One turn moves every row onto another: examples first, then more rows asked
sovan: 4  -6  -4  15  0  -3  15  -24  0  -3  5  -3  27  28  -3  13  1  -22  19  8  -7  -1  -18  -8  14  -27  19  -6  23  -4  3  10  -5  -11  12  -10  12  5  -8  0  -10  9  7  0  4
nizuk: -17  8  2  12  -2  -2  11  0  -21  -3  22  -5  -23  20  2  4  -29  1  -9  -6  -19  22  -2  -3  4  -6  21  14  1  20  -2  5  -22  3  4  -14  1  -12  -11  10  -7  9  -2  3  -15
nuf: 1  5  -7  6  7  -14  -3  12  -56  2  4  -6  20  -2  3  -9  1  -10  -3  -7  7  -13  -17  -6  11  6  7  5  1  4  14  -1  -1  12  7  2  -21  12  11  1  13  -9  6  0  10
sezo: -1  12  1  6  22  3  2  6  -49  11  10  -20  13  8  21  10  -1  -1  -3  0  10  -20  -16  -5  10  4  4  -21  10  14  2  4  7  9  22  -4  -16  2  14  -2  4  0  10  3  -2
fakik: 0  1  6  12  15  1  26  -13  -10  -1  19  1  -10  -20  -2  8  13  21  -5  2  18  19  -31  19  -4  -7  8  12  5  -1  13  -9  16  1  -3  1  4  3  0  -9  -10  5  6  7  9
kidat: -17  -2  1  -6  -2  5  6  -2  -12  3  11  9  18  -9  28  -13  5  26  0  1  28  22  -10  23  7  -7  6  20  -3  -7  -3  2  -6  5  -14  -4  16  2  2  -3  -11  -2  -9  3  0
litot: -20  9  -21  7  -2  4  -16  -4  7  2  -3  -5  -27  2  18  0  -11  14  -1  -12  14  25  -6  -2  -14  15  -10  -16  15  -1  -3  14  -3  -1  17  -10  2  14  12  -3  -2  -9  -15  12  -20
fet: -4  22  -20  8  0  2  1  -2  -15  6  20  -17  -6  5  -3  -26  3  3  -7  7  -5  -40  2  1  -4  8  -1  -12  4  2  -12  -5  -5  9  -10  -1  8  7  -7  -4  6  -7  -5  5  -19
Duro: 6  16  -20  10  0  5  10  -6  -27  6  18  -17  11  23  -7  -23  -3  1  2  7  -9  -28  -6  1  9  4  -14  -17  13  -4  -11  4  10  2  -6  0  16  -4  4  -7  -1  2  12  16  -12
Luni: 7  -6  5  12  -11  -15  -5  5  13  -7  -2  -8  1  3  13  24  24  -6  2  2  26  26  -16  -25  4  -4  2  1  0  -11  4  5  22  -17  -2  -1  2  1  5  -6  0  -19  -5  -3  5
zuv: -5  1  6  12  -17  -10  6  17  24  -5  3  -3  4  1  23  20  12  0  -10  -6  37  19  -8  -21  5  -3  13  -3  1  -3  8  -3  9  -1  -9  1  6  0  10  -11  4  -8  4  -5  -5
bogu: 1  0  1  10  -16  -1  -3  20  18  -5  1  -8  16  12  21  22  11  0  8  3  39  22  -13  -19  4  -5  3  -6  1  -7  -2  13  17  -6  0  -3  8  -12  6  -11  0  -10  0  -2  6
Desu: -20  6  2  6  4  2  6  -16  2  -5  9  7  5  14  9  24  -2  -15  1  -3  6  -10  7  -12  -6  -26  23  -10  8  11  11  1  -29  -8  2  -8  5  -4  -9  7  -21  7  -19  -9  -14
Banak: -7  6  -5  8  14  -6  9  -13  -20  3  7  -5  -27  31  -2  7  -6  -4  -3  4  -35  28  -6  -8  12  -1  11  22  6  0  -4  9  -17  0  14  -9  -6  -4  -14  5  -6  -5  -1  3  -4
Lide: 20  4  -13  17  20  6  2  -5  0  0  -9  -1  -6  -2  4  25  1  24  15  -15  6  7  -18  18  -16  2  5  2  -5  -3  -6  16  25  -1  6  11  0  -7  -4  -4  -11  -2  4  13  -2
nivo: -4  4  9  7  4  0  0  0  -62  2  10  -18  18  -6  31  1  -10  -2  3  1  2  -10  -5  -8  12  -8  1  -21  -2  7  5  9  0  1  4  -1  -21  3  13  0  -4  -11  -4  -2  0
popo: 4  8  1  10  8  7  6  -4  0  7  -10  14  16  8  28  2  2  33  4  -23  8  5  -7  4  1  -2  13  2  -8  -4  -20  15  8  -15  -9  2  10  14  3  -8  -10  -25  -17  5  -14
pevan: -11  19  -11  3  1  8  3  -11  -34  1  22  -15  -15  1  2  -16  1  3  -3  12  -8  -25  9  -3  -5  -4  -17  -20  -1  -4  3  1  -8  3  -16  3  0  -11  -4  -5  -16  -8  -15  4  -12
kaze: 3  12  -23  8  -5  -1  10  -12  -37  -1  14  -3  -2  15  -17  -23  2  -3  -1  2  -16  -18  -5  -5  7  0  -21  -8  4  -16  13  4  3  3  -18  8  -1  -3  4  -8  -8  -12  -3  11  -2
reku: -11  18  -10  13  12  4  4  10  2  -5  14  5  -6  8  -13  13  -14  6  -10  -7  25  17  -9  0  -7  23  -3  -11  14  7  -10  -15  7  -22  18  -6  8  6  16  -1  4  -6  1  27  -3
mesal: -2  -7  7  6  -10  -14  -7  6  13  -8  1  -14  -3  -5  27  30  16  -6  -3  4  30  29  -2  -15  2  -5  0  -2  0  -6  7  1  14  -6  -5  2  7  -13  8  -1  -5  -1  5  -1  -6
Lop: 0  6  -14  9  6  -6  -11  4  -38  7  0  -13  5  -4  23  2  -2  -3  -5  -9  4  -25  -8  -2  7  5  12  -10  -2  3  9  7  -3  19  10  3  -31  22  5  3  14  -17  -6  -4  -6
tido: -10  -10  -13  4  -4  -10  1  -28  -8  -7  -2  10  8  20  0  14  5  -23  9  -2  -6  8  -6  -8  6  -28  9  6  14  -10  27  10  -22  -1  0  -3  1  0  -5  8  -21  6  -10  -5  -2
Siz: -4  5  -12  15  0  -1  1  -3  18  -5  6  0  24  18  -4  15  -5  -19  13  2  7  -21  -4  -2  -4  -17  35  -1  11  8  -6  3  -20  -1  11  -7  8  4  -19  6  0  9  -3  -4  -4
Fazo: -6  9  -6  16  -1  -1  10  10  -7  -15  7  1  14  -11  -8  -6  -18  -3  10  14  8  35  1  5  6  12  -6  -1  5  -16  -13  -13  -2  -15  4  7  4  0  6  -10  3  -9  12  20  24
gipil: -3  6  -12  13  5  13  11  -7  -12  5  19  -7  -3  45  4  10  -18  0  5  15  -23  18  -8  3  23  -4  15  10  6  -7  -19  15  -8  -3  17  -11  -10  1  -19  4  0  -16  -6  9  7
ragom: -12  8  -9  19  -14  12  15  5  -8  -2  31  -2  -2  32  0  3  -37  4  -6  1  -9  10  -6  6  15  -6  29  10  0  11  -13  6  -15  1  4  -15  -6  5  -17  7  6  -8  -9  7  -4
dami: -15  4  -1  17  -10  0  8  -11  -4  -5  -4  -7  -10  -16  23  -18  -11  9  11  8  -7  40  -3  -10  3  0  -8  -16  9  -19  -7  9  -9  -9  2  -2  -1  18  8  -20  -5  -19  -6  4  5

fakik turns into -> kidat
ragom turns into -> gipil
Now find these:
tido turns into -> Desu
Lop turns into -> sezo
kaze turns into -> pevan
mesal turns into -> zuv
reku turns into -> Fazo

One turn moves every row onto another: examples first, then more rows asked
Mafe: -3  10  2  -8  6  -3  -6  12  1  7  31  8  -13  1  17  -5  -3  -9  -2  -1  -19  -17  0  -22  -10
lub: 10  -2  14  2  -1  15  15  7  -3  -4  -6  0  3  22  -4  -3  -31  21  -18  -8  3  -1  -10  -9  10
nub: 6  -9  4  -20  -3  -7  -1  -31  14  -4  -4  -9  5  11  8  -6  4  -19  2  -3  3  0  20  14  -14
dag: -1  -18  -7  11  -4  -3  7  -18  23  -2  -23  0  10  12  14  -7  12  -16  3  4  1  -3  -1  13  13
nuko: 5  -11  -3  6  9  7  11  -5  -10  -14  -4  -14  11  -13  -4  1  11  3  19  1  0  19  23  6  -12
Peve: 5  -6  8  -5  -3  7  4  -3  -11  -1  -2  -18  -9  8  -11  2  -29  26  -11  -15  11  18  -3  -5  1
rir: -6  -3  -9  3  2  -8  -18  10  11  21  -17  -13  -17  13  21  2  6  23  13  -7  -4  -4  -4  -7  -7
Pimir: 17  -9  -8  4  -1  3  14  5  -8  -11  -14  -9  8  -8  14  -13  0  -9  15  -11  -28  -9  15  9  -1
gobip: -10  -16  -10  10  -5  -19  2  -20  2  -14  -1  5  12  -5  -8  -9  5  -12  0  8  2  1  -13  15  7
lubud: -1  14  3  4  1  13  5  -2  8  25  2  -7  -3  25  15  -12  -16  -13  -14  10  -6  8  -3  -14  12
padu: 14  -9  12  4  0  14  2  -17  5  -3  16  12  -14  -5  8  11  7  14  0  -4  14  15  -1  -27  3
zudo: 18  20  14  2  6  7  4  0  16  5  6  19  1  16  17  1  7  11  -11  1  2  -11  -11  -27  -10
Vome: -3  -3  -9  6  8  -4  -17  10  14  18  -15  -9  -21  17  26  4  9  21  7  0  0  0  -6  -7  3
Gefen: 3  -9  8  -16  5  -6  -23  0  3  5  7  -6  -28  13  6  11  -9  18  -4  -11  13  -5  6  3  -20
zovof: -3  -5  12  -3  0  21  13  -4  -5  -6  21  3  -3  16  -3  -5  -34  2  -9  -1  -6  3  0  -18  16
taf: 5  -24  13  -1  -5  7  2  -5  -3  -13  4  15  -17  -2  18  3  -12  20  6  -6  -8  -18  4  -19  18
Mezi: -6  9  5  -8  5  -2  -7  9  0  18  25  6  -11  -4  20  -1  2  -16  0  4  -15  -14  1  -21  -14
nef: 17  18  14  5  6  6  3  -8  12  10  5  23  3  15  22  5  5  1  -6  10  -4  -12  -7  -26  -7
vama: -13  -16  -3  2  7  -4  6  5  3  -18  6  10  13  16  -10  -4  -7  -11  2  8  -13  -22  14  12  -17
tidar: -18  -22  -7  -1  2  -8  3  6  3  -17  8  9  12  15  -11  -10  -3  -17  0  7  -9  -14  8  12  -16
Pudi: -2  13  -12  15  -1  -12  -15  5  -4  24  9  -3  -12  -13  11  6  11  -1  4  -5  -6  3  -20  -7  -5
genor: 2  -18  -6  -1  -4  -8  6  -18  18  -7  -22  -2  11  14  21  -14  10  -14  2  3  2  -2  2  14  13
kuzet: -5  15  -1  -7  0  -1  -7  -7  -5  26  12  -20  -14  13  2  -9  -21  -14  -15  3  -4  14  1  -8  -5
pafav: 0  -5  2  12  9  -2  10  12  4  -12  -16  6  24  18  -8  -7  10  5  -2  14  4  -3  3  8  -22
Pel: 31  10  3  -4  0  -13  10  -12  -13  -12  -14  -4  15  -10  11  -16  1  -11  -2  -5  -9  -8  0  19  -11
tadof: -2  11  12  9  0  13  12  -11  -5  9  15  0  1  7  0  -4  -20  -4  -16  11  6  14  -15  -17  21
Zat: 0  -9  -4  -4  -7  5  0  10  -6  16  -12  -26  -18  14  2  -6  -30  14  -7  -16  -12  8  3  -4  3
rolez: 8  1  3  14  11  3  13  13  4  -13  -16  4  23  15  -6  0  11  7  -2  6  9  -3  9  13  -20
Sisiz: -4  11  -13  16  4  -14  -13  4  -6  14  16  -4  -14  -16  11  3  10  4  1  -1  -4  5  -20  -9  6
raran: 15  -8  1  -20  -1  -7  -1  -27  4  -9  -1  -7  5  8  13  -11  3  -22  0  -9  4  2  19  19  -13
dumup: 20  -1  11  5  -5  -12  -10  1  -7  -7  -2  10  -19  -2  0  3  -15  23  -13  -12  0  -23  -22  3  -3
nen: 5  14  -2  4  -4  -8  -1  6  -9  25  -13  -25  -10  6  0  -11  -21  3  -19  -6  -6  8  -14  0  2
sape: -1  -11  7  -12  -2  -8  -21  5  -1  3  5  -6  -24  7  4  10  -5  23  -1  -20  17  -8  4  7  -19
rete: 17  -4  7  7  -6  -9  -11  0  -8  -10  -4  14  -13  2  1  7  -15  32  -7  -17  3  -23  -17  4  1
suv: 17  -15  -5  3  5  6  15  10  -14  -11  -15  -7  7  -9  15  -14  2  -10  15  -2  -24  -1  18  7  -6
Kipug: -15  -16  -4  13  -2  -17  6  -15  -2  -14  3  2  10  -13  -13  -4  3  -15  0  13  1  -5  -9  15  6
fopiz: 8  -13  -5  11  12  6  11  -2  -12  -14  -3  -5  13  -6  -7  -1  12  2  12  7  0  22  16  5  -21
daf: 13  -7  16  6  1  15  4  -18  1  -3  20  19  -9  -6  14  16  5  7  -4  -1  16  7  0  -20  7
gotef: 24  13  7  -7  -4  -15  9  -11  -6  -8  -12  -7  13  -10  5  -14  4  -14  -7  -9  -2  -12  -1  21  -13
geg: 10  -26  9  3  -6  10  1  0  1  -7  1  12  -24  -5  16  0  -11  17  6  -8  -15  -15  -3  -21  16

genor turns into -> gobip
rir turns into -> Pudi
gotef turns into -> nub
Now find these:
padu turns into -> geg
Zat turns into -> nen

